Each path below is one point turned by a fixed rotation once a step. After each direction that follows a path, write how fast that rotation turns it, in deg/step (0 if it stays still).
Each turn is a multiple of 5 degrees from 10 to 175, or 0.
Each row of a path follows its step; steps can be skipped.
Rotation 1:
step 0: [-30  10  32 -25  -9  -5  -5  11  47  17 -18  21   7  27 -38   3  21  27
  -9  -9   9  25 -24 -14   5  27  25  20   7   0  43  16  -8 -46  -3 -18
   8 -15  25  -3 -13 -24   1   8]
step 1: [-11  15  30  16  -6 -14   9 -11  12  26  20  28 -19  20 -32  -6  35  28
 -16 -14 -27  16   6 -21 -20  33   6  28  -9 -22 -32   6 -14 -30  11  -4
  -7  -5  -7 -58  16  -7  19   6]
step 2: [ 19 -10   2  44 -26 -19  -3  19 -17  20 -13 -36   0   3 -15  -2  22  21
  10 -14 -40 -14  29 -41  -8  13  30  19  -5  -5  -4 -27 -28 -17   8  27
  11  21  -2 -33  35  18 -13   4]
step 3: [ 10 -18  -4  13 -23   0   0  35  -3  21  -6 -37  11 -12 -27  -3  19   6
  14 -20  34 -22 -12 -23   3  22  19 -38  -8  -1  45 -38 -20 -51 -17  -1
  28   6  10  -3  -7  12   1  20]
step 4: [ -6  -5   4  -9 -18  24  13  -2  15  29  17  14  12   1 -22  -4  30  31
  -5 -25  66  23 -11  14  -1  42  -3 -30  14   7  -8 -21 -10 -16 -25 -19
   3  -1  26 -18  37  -5  22  -1]
step 5: [ 22  -2   1  -4  -6  26   2  -2  16  20  -7   1  27  -2 -28   2  45  48
   7   2 -10  37  40 -13  -7  44 -10  10  47   9 -31  11  20  14  -3  17
   8  -3  -3 -22  31  -3  -7  13]
step 6: [ 25  20  28  15  -4  -2  -4  19  -8  16   7 -15  39 -14 -37  27  25  -1
  11   6 -22  14  -2 -40  14  16 -24  20  15  -4 -12 -27  24 -15   9  26
  44 -20  -8 -16 -21  24 -30  24]
step 7: [  6  36  20  36  -9   1  32   7  16  20  14  -7  14   1 -17  11   4  32
  -3   9  20  -5 -33 -15  35   1  -8  10  -5  10  -3 -64 -26 -23   0  -7
  12  -5  49   4 -28  -1 -20  -1]
step 8: [ 22  16  -8  10  -8  36  21  14  19   2 -27  14 -22  23 -10 -13   0  65
 -13  -8  40  13   6   2  -5  35   2  32  -6  22   5   8  -9 -38  14  -3
  -6  12  44 -16 -18 -10 -12   2]
step 9: [ 12  17  34   4 -28  37 -18  20 -10 -16  -8   5 -13  26 -26   6  14  -5
 -10 -21   1  23  27   6 -10  26  19  51  11  -2  13  18   5 -32 -11  25
  13 -24  10 -52  10  12  13  20]
step 10: [  1  35  29  22 -15  -4   9 -20 -12  -5  27 -35  11   7 -25  -6  13  -6
  38  -5 -34  -3  24  -7 -13   7  24  15  26 -23   0 -48 -16 -37 -18  -6
   2 -29   7 -39   7  -2   1  27]
Directions:
[ -1  15  -6  13  -9   0   8   8   1  -1   0  -3 -11   2  -1   9  -3   4
  -7   5  -2   2  -1 -10  11   7  -5  -9 -15  -4   2   6  -8   5   4   2
 -10  12  -5   5  -4  18   3   5]	70
[  2   5  -6  12  18  -5  -8   8 -11   0   4 -10   8   0  -1  29   1  -5
  14   4   1   0   1  -1  -6  -6   6   0  -5   2   8  -2  -1   3   2  -1
  -1  -1   3  -7   3  -7  -3   7]	95
[  8   4  -8  -4   1  -2  -6  -7   4  18   3   3 -14  20   4   6  -6  10
   5   0   7  -5  -9  -1   6 -10   2  -3   5  -4  -7   9   4  -7 -16   2
   5  -1   0   6   3  -1  -2  11]	95
Rotation 2:
step 0: [  9  21  -8  16  35 -35   7  16  28 -16  14  26   0  34  14  19  12  27
  -6  -6 -30  26  18 -20   0  23 -35  31 -36   5 -10  13 -29 -11  30  65
   3 -10  26   0 -54  -3 -11  28]
step 1: [-22  29  13   9  22 -13  -3  24   9 -21 -26  46  -3 -10  25 -13 -26  48
   8 -48   0 -19   1 -19 -13   6  -2  19 -53  21 -43 -57  -4  14  11   3
  -2  -4  17 -32  19 -17  -5   7]
step 2: [ -2  -2  35  22  28 -63 -18   0   1 -28 -31  -6  -4  11 -15  20 -52   9
  62  25 -44   6  20 -22  -4 -14 -29  29 -11 -30 -21 -18  -4  -5  -8  20
 -14  15  -1 -27   1  22   2  -7]
step 3: [ -4  63  54  14 -13   4 -24   1  18 -42 -13  -5   4  -6  40 -26 -30  18
 -10   0  -9  31  -9 -46 -16 -32   4  17 -29   6 -32  41   3  12  12 -18
 -16  12 -27  -7  11  23  12  -9]
step 4: [ 38  -1  40  10 -18 -17 -21  19  35 -20 -26 -15  52  -7 -19 -43 -57 -35
 -11  18 -12 -13  -3 -33  19 -34  -4  28 -10   5   7 -30  -6 -21   4  24
  -8  -3 -24  23 -16 -23 -15 -13]
step 5: [ 21  67 -18  41  28  26 -24  13 -26  -9  41   2  24  13   2 -14 -21  10
 -20  -1  -5  -3  11 -47  13 -12   0  42 -26 -14   1  16  -4 -34  11  18
  17  17 -10  38 -49  11  -8   4]
step 6: [ -3  13  28  36  21  -1 -11  23  46   7  -5  37  31   6   6  -5  27  -5
 -17 -47 -25 -38  21 -21   2   2  13  40 -38  -6   6   1 -15 -12   7  34
 -11  26  21   3   7 -56 -26  26]
step 7: [ -2  22   2  10  81 -19   1  21 -18 -15  -4   7  -9 -19  29   7 -34  17
  14 -18 -32 -28  34 -47   2  20  -2  26   5 -34  -4 -25 -11  11 -16  18
  53 -12   2  -2  15  -9 -27  -6]
step 8: [-31 -11  38  15   5 -31 -15  11   3 -31 -23   5 -21  31  22  48 -15  17
  -6 -24  -4  15  11 -42 -36 -14   1  68   7   3 -30  30  14   4 -23  23
  -5  34 -19  -9  22 -24   3   3]
step 9: [ -3   0  39 -50  31  -3  -7   7  35 -35 -20 -14  27 -20  35 -12 -48 -50
 -16   0 -22   4   4 -25  -9   2   6  42  -9  13 -49   2 -10  30   7  21
  20 -18 -18 -12 -10  26  18   3]
step 10: [-13  11  12 -15  -9 -25 -12 -22 -13 -56 -15 -22   8  13  -9  -2 -34   6
 -36  31  29   9  -9 -40  29 -10 -12  35 -55  16 -17 -17  17 -33  -4  23
  24  28 -19  10 -51 -24  -7  -1]
Directions:
[ 15   3   9   1   0   8   0  -7  15  -2  -4   6 -11   3  -7   4  13  -1
 -12  -5  -7  -1  -1   5 -15  -5   0   5  -5   0  -5  14  -7  -3  11  -4
   8   2  10   2   3  10  10  -1]	130
[ -9  -5 -10   8   4  -2  -4 -10   6  -8  -1  13  -3  -5  -4  12  -9   8
  -4   4  -2  -3  -6   3   5  -4  -7  -3   7 -11   1   4   3 -22  -9   0
  11  -3  -6   5  -7  10  -2 -11]	135
[  6   1 -17 -14 -15  -2 -11   6   5   4  -3  -8   1  -8   8  -2  -9  -4
  -3  11  -2   0   1   3  -8 -12   7   2  -5  13   4  12  -1  -3   1   9
   9   3 -10   1  -8  -4   5  -4]	65
[  8  11  -1  13   8   8  -5  -5   1  12 -10  -6   9   3  -1  -1   2  -3
   3  -5   7  -8   7  -2  10 -11   1 -11   7   4   3   6   4   0   7  11
  -5  11  -4   7  11   8  -9 -15]	40
[-11   3   7   1  -5   0 -19   0 -12   4  -4   5   1  19   1  -3   9   6
   0   7  -6  11  -4   4  -6   3  10   2  -2  -9   3   7  14   5   3  13
   3 -12   4   4  -4   3  -4  -5]	135
[ -1   1   5   8  -6 -11   4   9  -6  -3 -10   3 -14  -3   2 -15   0  -7
   1   5  -4   5   1  -2   5   0  -2   4  13   2  -2  16  -7   4 -19  -2
   3  -5  -5   2  19   3   4  -6]	70
